Here are some rows, each followed by its group. Groups can overlap.
17 10 35 9 61 -24 45 7 10 -23 16 -29 21 -28 47 -43 -19 -9 14 27 12 1
-15 34 -76 27 -37 1 -40 -31 -42 3 -23 -2 -38 14 -36 11 -33 -10 -84 -33 24 2
35 92 63 84 4 21 -8 45 -10 -13 -24 -7 -25 43 -62 50 -34 11 -54 -36 -97 2
18 25 15 14 -25 5 -25 23 -23 28 10 11 -18 41 -18 16 -17 27 -14 14 36 1
84 24 87 1 1 -28 -1 -29 -27 -29 -14 -11 14 -6 31 -71 47 -61 2 34 27 2
16 12 -11 14 15 12 -7 41 -30 28 -20 31 -13 16 -6 63 0 11 -3 -5 3 3
0 -4 21 -53 28 -91 -38 -41 9 -33 -6 -40 -7 -31 54 -22 15 -15 -4 -100 -32 2
46 49 -41 9 -82 -43 -43 11 -30 -17 -39 19 -6 13 -45 -39 -43 -10 -18 41 -106 2
30 23 -14 52 -20 72 -27 -4 -28 -9 -15 -13 -60 -1 -43 17 8 31 36 38 25 1
-17 -24 -30 -27 -26 -37 -23 -24 4 -5 16 -6 24 16 18 18 35 19 38 22 30 4
18 14 8 24 -26 59 -2 42 -16 6 -26 8 -19 24 -42 50 -21 -8 13 22 19 1
-23 -6 16 -37 1 -24 17 -29 45 -29 51 -16 52 -14 40 -20 17 -23 -19 11 27 3
14 10 26 -21 24 6 33 -40 54 -10 38 -30 2 -19 38 -18 32 -21 14 -9 17 3
11 5 3 18 -36 12 0 14 -28 27 -21 47 -17 36 -15 3 9 41 10 8 22 4
-14 -18 23 6 -24 14 -26 1 -36 5 -63 4 -41 -20 -85 56 -45 14 -49 -33 -24 1
66 -10 49 -24 -18 -49 -23 -3 28 -48 42 15 22 13 37 -46 53 -18 -14 -81 5 2
-4 0 -38 13 -80 26 -40 -41 -33 2 -44 -2 -30 -6 -17 54 -7 10 -87 -13 -40 2
20 51 35 25 -39 -21 21 72 29 49 -53 27 -20 20 18 41 -32 -19 20 53 -87 2
25 45 -23 70 -51 37 15 72 41 45 -23 58 -6 19 -42 9 -29 13 -46 4 -17 2
56 4 51 -5 5 -31 19 -31 -19 36 49 -40 48 2 8 -2 22 -35 29 -41 10 2
18 13 17 -27 26 8 56 -12 33 -26 6 -23 10 -37 24 -22 49 -9 11 21 11 3
3 29 -32 79 -40 51 37 29 31 44 -5 1 -39 40 -43 -31 19 14 -74 -10 -74 2
-43 8 25 19 -32 62 14 48 -71 71 -28 27 -39 -10 -64 -9 -17 0 -10 -15 18 2
-15 -22 -22 -29 -19 0 -3 4 7 -26 5 -63 8 -62 14 -7 17 -7 26 -12 -9 3
8 -4 8 -10 24 -7 23 -10 1 -4 -7 -1 31 -21 29 14 36 -8 18 -8 36 1
37 70 89 12 81 -3 23 -15 42 -21 -16 -30 -5 -63 42 -31 54 -49 7 -80 -54 2
-31 -26 -25 -34 -20 -15 0 -36 -5 -8 13 -64 3 -7 6 -2 20 0 8 4 1 4
-28 -44 -8 -8 10 6 15 -81 4 -42 26 -38 37 -13 5 -12 66 -1 4 17 17 3
-11 -18 20 -21 2 -21 17 -38 2 -63 4 -44 3 -88 -19 -42 56 -42 13 -31 -22 3
-11 -22 -23 -22 -23 -2 13 -5 12 -3 6 -29 19 -67 21 -66 33 -13 14 -19 -22 3
13 32 24 -50 42 -63 45 8 9 -26 64 -13 7 -76 9 -47 -47 -26 23 -33 22 2
-12 -14 -23 -33 -16 -4 -2 -2 -20 4 -69 4 -59 4 -10 17 -4 15 2 22 -17 4
19 12 -18 28 -23 37 -17 -8 -42 9 -3 37 -3 47 -27 48 -19 4 10 21 4 1
-28 66 -10 77 2 71 18 53 -3 17 -44 -28 -18 -10 -36 -27 -23 57 -29 -25 0 2
24 28 24 -2 51 -27 43 5 43 -11 15 -30 66 -21 13 -14 -11 -16 0 -10 3 1
-1 -17 -9 -3 23 -21 22 39 73 -15 62 -10 24 -55 19 18 17 3 45 -4 11 2
-5 -18 -6 -13 -13 25 -13 17 -1 31 -57 64 24 60 9 21 15 20 12 27 13 1
-24 -19 -10 -16 -2 -27 -10 -22 15 -15 33 -14 50 -16 52 -17 41 -15 11 17 26 4
14 18 35 -21 25 -17 -12 0 1 -15 37 1 27 0 36 -25 33 10 60 -24 -24 2
-15 -14 24 9 21 -21 6 -29 11 -39 1 -60 -20 -44 52 -93 10 -59 -52 -28 -25 1
-1 -11 -40 34 -22 36 -44 -21 -6 17 15 19 -36 43 -7 22 -54 34 -10 41 12 1
-29 -1 -55 8 11 17 -13 33 -4 36 -77 11 -42 64 -37 6 -19 4 -25 14 18 1
9 0 -7 -3 -37 -8 1 13 4 24 -22 -1 -14 4 9 29 17 47 35 34 11 4
-32 -2 17 24 1 47 -40 59 -29 56 -33 46 -29 13 -17 -19 -18 -25 -19 15 26 1
-28 -2 11 5 21 -46 49 -27 62 -34 56 -23 42 -19 17 -18 -14 -22 -19 18 21 3
55 3 70 2 44 5 11 -32 11 16 19 -17 47 -28 -20 -24 17 -60 37 -28 9 2
25 -16 39 -13 31 22 21 -57 27 -15 65 16 43 -35 29 -8 19 -54 39 9 25 1
27 11 -9 4 -17 5 -65 42 -28 56 -32 58 -43 8 -13 33 -17 -20 6 27 17 4
-17 -18 4 -5 1 -34 21 -26 19 -27 22 10 43 16 35 19 60 15 40 2 32 4
22 32 24 52 -2 41 -31 41 5 11 -20 63 -33 18 -26 -3 -17 -1 -11 -6 1 2
9 0 -4 -3 -4 -5 13 6 21 3 -1 -16 -3 17 35 -6 28 11 29 16 36 3
22 29 26 15 13 -27 26 -27 30 -19 13 12 35 -16 16 -22 34 -24 24 -27 36 1
-54 -28 -30 -35 -32 -33 -25 -35 -29 -17 -5 -57 14 -4 -5 -6 -3 -5 -9 -6 26 4
8 8 3 -35 13 3 6 -29 8 -25 25 -12 45 -14 38 8 14 23 33 16 18 4
-27 -42 -22 -7 -1 -18 16 -10 4 -7 3 -75 36 0 27 -43 6 6 30 35 43 3
-2 9 -9 29 23 32 -53 12 -15 27 25 61 -26 51 -13 19 -46 18 23 26 33 1
16 43 2 59 2 51 -27 2 14 8 -19 24 -31 46 -18 -20 -48 17 -13 32 10 2
22 14 23 -18 10 11 47 -9 36 -35 36 -16 11 -12 65 -6 13 -12 -6 -7 -6 3
43 66 -4 16 43 52 -9 2 -33 65 13 14 -13 -6 -33 10 -27 5 -28 20 -42 2
-16 -17 5 28 25 -9 33 1 58 -43 32 -27 59 -33 40 9 66 13 8 2 -7 3
2 -30 7 28 28 36 63 -13 45 -9 58 -38 44 -31 53 -31 19 1 11 -3 -10 1
-12 -19 -9 9 37 38 75 -5 43 -44 22 -32 45 -29 -1 -55 36 -40 9 -12 -22 1
-29 -42 -7 12 -7 16 5 10 -78 32 -44 31 -35 0 -16 61 -14 -2 -4 20 19 3
-26 -5 9 27 50 1 70 -48 64 -33 46 -32 18 -30 -20 -18 -14 -32 -14 15 23 1
20 43 -21 34 -19 28 22 31 -53 63 -17 50 20 18 -32 21 -11 40 -63 13 30 2
18 29 31 -9 38 -29 60 4 48 -41 5 -8 38 -29 30 -26 21 -30 41 -40 -27 1
-14 -21 -12 10 -25 11 -34 15 -69 -6 -44 6 -83 1 -41 -21 -36 54 -21 0 -26 3
-8 50 -8 16 -59 -25 -36 29 0 6 9 21 -47 -8 -2 15 -44 -23 -30 17 -111 2
12 -22 16 -41 76 38 51 28 26 -3 46 -38 -2 -40 41 -29 12 -69 10 -62 -27 2
4 -5 -4 -2 1 -3 3 3 -20 15 3 14 -1 -3 11 12 27 28 20 13 33 4
-19 -17 -22 -39 -26 -19 7 -29 30 -44 22 11 35 -7 39 -11 36 16 12 3 25 3
5 5 5 14 -6 10 -22 9 -15 34 -13 28 -5 34 -1 9 4 64 4 -3 -1 4
-41 4 32 11 56 -35 53 18 75 -62 27 -26 -14 -50 -9 -68 11 -24 -13 -17 22 2
-57 -30 -23 -32 -33 -32 -29 -25 -27 -4 -24 14 -58 -2 -7 5 -9 -9 -12 -7 20 4
0 2 0 27 24 -51 33 -15 17 23 24 -29 55 -12 45 -45 20 18 22 28 29 3
9 1 5 -4 11 -28 8 -14 1 -12 31 -4 22 -3 29 6 9 9 63 -1 1 4
-46 -10 -49 -8 -19 9 -39 11 -67 6 -15 36 -14 42 -15 66 -8 20 -9 -18 20 4
25 -1 5 -19 3 -62 3 -35 41 -30 50 -50 53 -14 8 -9 31 -25 9 25 15 4
-13 -14 -1 -4 1 22 -36 18 -27 24 -27 45 12 34 15 60 18 38 6 47 -12 4
1 -13 -10 -11 -9 -50 -16 -7 12 10 14 14 17 25 28 17 60 18 53 28 15 4
17 31 15 9 28 6 42 -29 12 -29 36 -17 14 11 33 -15 35 -24 -13 -39 34 2
-26 -19 24 -59 23 -19 -1 -13 40 -25 26 2 5 -6 14 -84 -7 35 62 -63 22 2
-45 39 -2 58 15 53 -31 74 12 28 -60 -27 -7 -14 -48 8 -67 -10 -29 -21 21 2
-18 -17 6 20 24 41 -12 62 -2 34 -45 63 -27 41 -30 67 8 13 11 0 -17 1
33 28 62 -5 73 -9 70 -22 15 -31 35 -63 -20 -31 -14 -42 37 -64 46 -39 -18 1
-26 -43 -3 -11 3 -75 5 -43 4 -39 8 -11 28 -11 36 5 3 3 62 20 30 4
-27 -40 -22 -4 -5 9 -21 5 -8 -1 -5 37 -75 27 -1 7 -40 3 29 41 35 1
-2 -14 -11 -15 -12 -7 -1 -52 11 10 20 11 34 13 58 23 61 13 10 25 19 3
-30 -23 23 17 -62 -1 -14 49 -11 24 -24 10 0 9 -8 -1 -80 68 25 41 -80 2
25 43 45 -32 19 -16 16 38 69 -55 49 -14 23 16 23 -29 41 -20 25 -67 29 2
-39 3 -16 17 17 19 -62 47 -27 38 -42 64 -62 22 -17 -14 -17 -7 -7 -11 19 1
38 24 5 56 -6 71 -18 70 -28 9 -67 32 -31 -14 -37 -12 -50 43 -27 35 -19 1
-11 -7 40 -50 11 -39 -16 0 31 5 12 -42 18 1 7 -42 13 -22 -26 -102 2 2
22 -6 4 13 12 -6 7 -26 40 -20 32 -13 39 1 12 0 66 -3 4 -4 -3 3
55 76 4 50 -1 0 9 10 -33 18 22 50 -21 -12 -28 -27 24 40 -63 21 -45 2
-12 -11 -27 15 38 37 -31 50 -49 40 -28 38 -29 14 -39 12 16 57 -22 1 -48 2
-15 -23 -26 -27 -24 -18 -20 -39 4 17 21 -3 22 -8 40 18 38 15 28 -3 26 3
-42 -14 -2 17 20 -67 15 -26 48 -47 38 -58 63 -14 25 -9 -14 -10 -8 -9 26 3
-32 -37 -15 12 6 -17 13 -11 36 -81 38 -44 4 -38 63 -18 4 -21 0 15 26 3
19 29 30 36 72 -14 56 -27 9 4 39 -38 32 -11 20 -34 49 -32 -31 -41 -20 2
-13 29 -21 26 6 12 -27 9 -29 3 -43 -15 -59 54 -40 20 -93 -54 -51 -38 -23 2
6 1 3 -12 -10 -31 17 -6 34 0 4 -24 6 -17 32 13 47 15 44 18 9 3
-15 -18 -27 -28 -20 -1 12 11 -9 9 0 17 -27 26 -68 35 -66 21 -22 -24 -25 1
-48 -40 -19 -14 -13 -38 8 -68 12 -12 3 -10 40 -15 34 0 61 -8 14 -10 22 4
9 18 30 26 -23 -16 -6 1 4 34 -17 -2 25 38 -5 35 -28 62 7 -7 -42 2
19 39 6 48 -24 -2 -22 11 -22 33 -36 44 -6 50 1 12 -28 16 -27 26 7 2
-13 -19 -28 -29 -21 -3 0 14 -3 9 -25 5 -62 15 -61 22 -10 32 -9 4 -24 3
24 27 37 41 -8 66 -29 53 5 7 -41 38 -7 26 -33 16 -26 47 -31 -42 -26 2
22 -23 33 -49 67 22 31 40 70 -20 46 -6 57 -39 13 -27 5 -42 14 2 -14 2
2 -17 -10 -18 -9 -9 1 13 -56 6 21 26 8 59 15 61 21 19 18 26 12 3
21 28 23 -18 8 -27 7 -19 24 7 27 -14 13 -17 31 -16 14 -11 25 11 36 3
40 71 18 75 -4 73 -9 15 -25 36 -34 -10 -61 -10 -32 46 -39 52 -66 -7 -54 2
-24 -17 -51 20 -9 18 -8 -7 -24 37 2 25 -10 7 -78 7 -2 32 -55 51 24 2
-12 -16 6 22 -8 23 -5 29 -41 48 -23 35 -28 62 10 42 19 59 6 3 -12 3
-5 -24 -12 9 -35 5 -37 36 -27 24 -52 51 -27 35 1 20 10 41 6 -5 3 4
-34 -42 -24 -7 15 -4 11 -23 -13 6 40 -7 26 -78 4 -3 4 -48 30 44 36 1
-2 -14 -11 -1 -16 23 21 42 -21 60 -8 61 -60 22 16 25 9 16 10 32 12 2
-14 -25 -28 -28 -20 -25 -37 -29 4 16 -2 16 -7 22 18 40 23 38 14 20 22 4
24 13 17 -16 10 -26 45 -67 61 -34 54 -34 8 -51 32 -17 -13 -19 7 24 20 3
-49 -27 -25 11 -32 28 -33 -3 -26 -17 -43 7 -34 -4 -34 13 -63 -2 -18 -31 27 1
3 -12 45 -42 42 -27 -24 -43 -4 14 24 16 41 -43 23 -7 39 -60 55 -19 14 1
-5 -18 -2 -17 -11 -10 -49 -5 16 11 13 24 14 31 18 59 18 59 12 26 9 4
7 -1 2 -31 -13 -6 1 3 15 -24 26 -19 -3 7 7 23 33 42 45 23 21 4
-53 -31 -29 -31 12 -34 22 -30 1 -42 -16 -29 3 -29 -7 -67 16 -14 -2 -24 16 3
-27 -2 13 4 -45 19 -22 50 -32 52 -21 53 -15 47 -17 18 -18 -22 -16 15 27 3
31 -5 15 -17 51 -27 67 -23 -5 -14 -9 -60 -11 -47 -4 9 15 28 39 35 28 3
33 7 58 -27 73 -25 4 -27 -5 -28 -15 -12 -3 -65 16 -47 32 7 38 34 27 1
7 -4 1 -5 -7 -5 8 -15 4 0 11 2 8 1 17 12 21 26 24 12 35 4
-9 -6 -26 2 37 74 34 49 -6 25 -36 40 -40 1 -30 36 -55 12 -50 -2 -30 2
-31 -7 64 3 66 23 66 -2 53 -42 22 -28 -13 -36 -8 -30 -24 -27 47 -27 -3 2
-23 -23 -26 -12 -17 28 2 5 -42 7 -6 23 -36 4 -12 19 -71 -4 -25 -1 4 1
-10 -25 -14 14 38 -29 39 -49 46 -26 42 -29 39 -38 15 21 23 -9 55 -31 -12 2
-15 -67 30 -31 32 -37 -1 -41 -35 -19 8 -43 -5 -33 21 -35 6 -80 -15 -35 21 1
20 26 2 16 -27 49 10 35 -12 38 -31 12 -24 68 -12 16 -6 -6 -4 -5 -4 1
-47 5 18 -26 16 17 52 -69 46 -29 64 -42 30 -62 -9 -11 -16 -10 6 -21 21 1
-4 -19 -17 5 4 -36 36 -36 28 -32 55 -49 35 -25 24 1 46 4 4 -1 5 3
32 66 5 74 -25 -3 -25 2 -31 -28 -15 -17 -6 16 -66 31 -49 44 -4 37 26 2
4 55 -17 42 -44 -17 -16 -1 -46 25 16 41 20 22 -40 43 -8 57 -65 -22 8 2
-7 -24 -20 -21 -37 17 -21 32 -27 22 -36 42 10 40 -9 37 -8 12 8 0 27 1
-8 -13 -23 4 -34 16 -29 8 11 21 -8 26 -4 37 -26 17 -72 -13 -85 -9 -53 2
-24 -26 -24 -18 -17 8 21 -38 2 -3 9 -35 21 -10 7 -73 18 -14 -11 2 1 3
Which group is nearest to each row below, going by the distance to the centre of the group?
-15 -24 -24 -32 -28 -21 -26 7 -41 20 14 21 -4 40 -6 41 16 37 8 -1 22 -> 4
-32 -41 -7 -13 -3 9 -82 2 -52 5 -38 28 -12 37 -18 5 4 60 1 18 20 -> 4
11 -4 -3 -1 -7 -4 9 19 2 16 -22 -1 0 18 -5 28 11 19 33 12 32 -> 4
-23 -5 10 52 18 76 3 63 -47 44 -27 18 -37 -14 -27 -14 -24 -24 -17 42 -6 -> 1
-32 -7 -27 4 -27 4 -30 16 -25 30 -19 51 -17 52 -16 41 -15 12 -23 9 25 -> 4
-23 -31 -24 -16 -13 6 -38 22 -3 1 -42 5 -3 20 -68 3 -14 21 -9 -2 9 -> 1
0 -26 -12 -20 29 -41 41 -26 -4 13 18 -38 18 -6 39 -50 22 -4 29 20 28 -> 3
40 40 -38 -25 4 18 6 11 -31 -27 -22 53 -40 15 -66 -49 -44 -15 -106 -56 -24 -> 2
-11 -21 -16 9 6 32 -30 25 -37 60 -28 37 -52 19 -33 42 -3 6 7 22 -15 -> 1
-5 20 -23 20 -35 -36 -23 14 23 25 8 34 -11 27 -6 -1 -33 8 -86 -33 -111 -> 2
Which group is second nearest to each row below, going by the distance to the centre of the group?
-23 -26 -20 -24 -32 -21 2 -1 -40 17 -10 2 -64 3 -12 22 1 -5 3 6 -3 -> 1
-50 -10 -4 -61 9 -24 14 -44 7 -64 38 -9 31 -10 64 -7 23 -8 -6 -7 17 -> 4
-14 -18 3 -4 20 -3 23 -37 28 -28 46 -28 32 10 62 17 37 9 56 4 -8 -> 4
24 -3 9 -13 17 -20 33 -45 -10 -4 6 -1 25 -24 46 -20 50 9 6 26 9 -> 4
Which other group has its centre nearest to the centre of group 2?
1
Which other group has its centre nearest to the centre of group 1?
2
Which group is second nearest to each row below, going by the average distance to the group's rows?
1 -15 -8 -18 -12 -14 23 -6 14 -51 40 17 57 12 60 16 22 12 13 24 12 -> 3
18 -8 2 15 12 -38 18 -5 29 -28 47 -21 39 -15 8 -17 40 5 18 5 21 -> 4
9 -3 6 -5 -6 -5 5 5 12 -22 17 -4 1 1 10 12 27 24 26 16 33 -> 3
-1 26 -13 34 -48 -36 -90 9 -47 -2 -32 -5 -39 53 -30 17 -20 0 -19 -20 -112 -> 2
-8 -17 -20 -31 0 -23 14 12 12 -9 19 -3 19 -30 39 -68 23 -83 -10 -30 -27 -> 4
-5 0 -22 28 -9 23 -23 42 71 62 -22 22 -8 26 -58 25 19 39 -3 -4 9 -> 1
-1 -17 -7 -21 -7 18 17 -17 42 -6 62 -50 60 22 22 13 21 12 12 24 14 -> 4
-55 -30 -27 -28 -32 -30 -26 -33 -1 -31 20 -20 0 -64 1 -7 -10 -2 0 -2 25 -> 3
Which group is nearest to each row below, going by the average distance to the group's rows?
-5 11 -38 25 23 66 41 40 -20 61 -9 43 -39 58 -28 15 -33 -1 10 1 -15 -> 1
43 -28 37 -32 11 5 16 -34 11 -30 -19 -43 49 -61 12 -45 -46 -108 -15 -57 -25 -> 3
Which group is second nearest to each row below, going by the distance to the group's nearest row?
-3 -23 -16 -32 11 -37 2 -39 27 -51 20 -23 55 0 33 12 17 10 41 -3 9 -> 3
Which group is nearest to each row below, going by the distance to the group's nearest row?
-17 -14 -5 -35 -21 -57 8 -41 -2 -81 7 -33 -7 -32 4 -21 -1 -19 2 0 27 -> 3
20 29 0 26 -27 36 4 58 -40 44 -14 6 -29 43 -22 27 -20 18 -30 34 -25 -> 1
-11 -17 13 -35 24 -40 -29 11 25 6 30 -4 34 -10 19 -28 -7 -82 5 -94 -50 -> 2
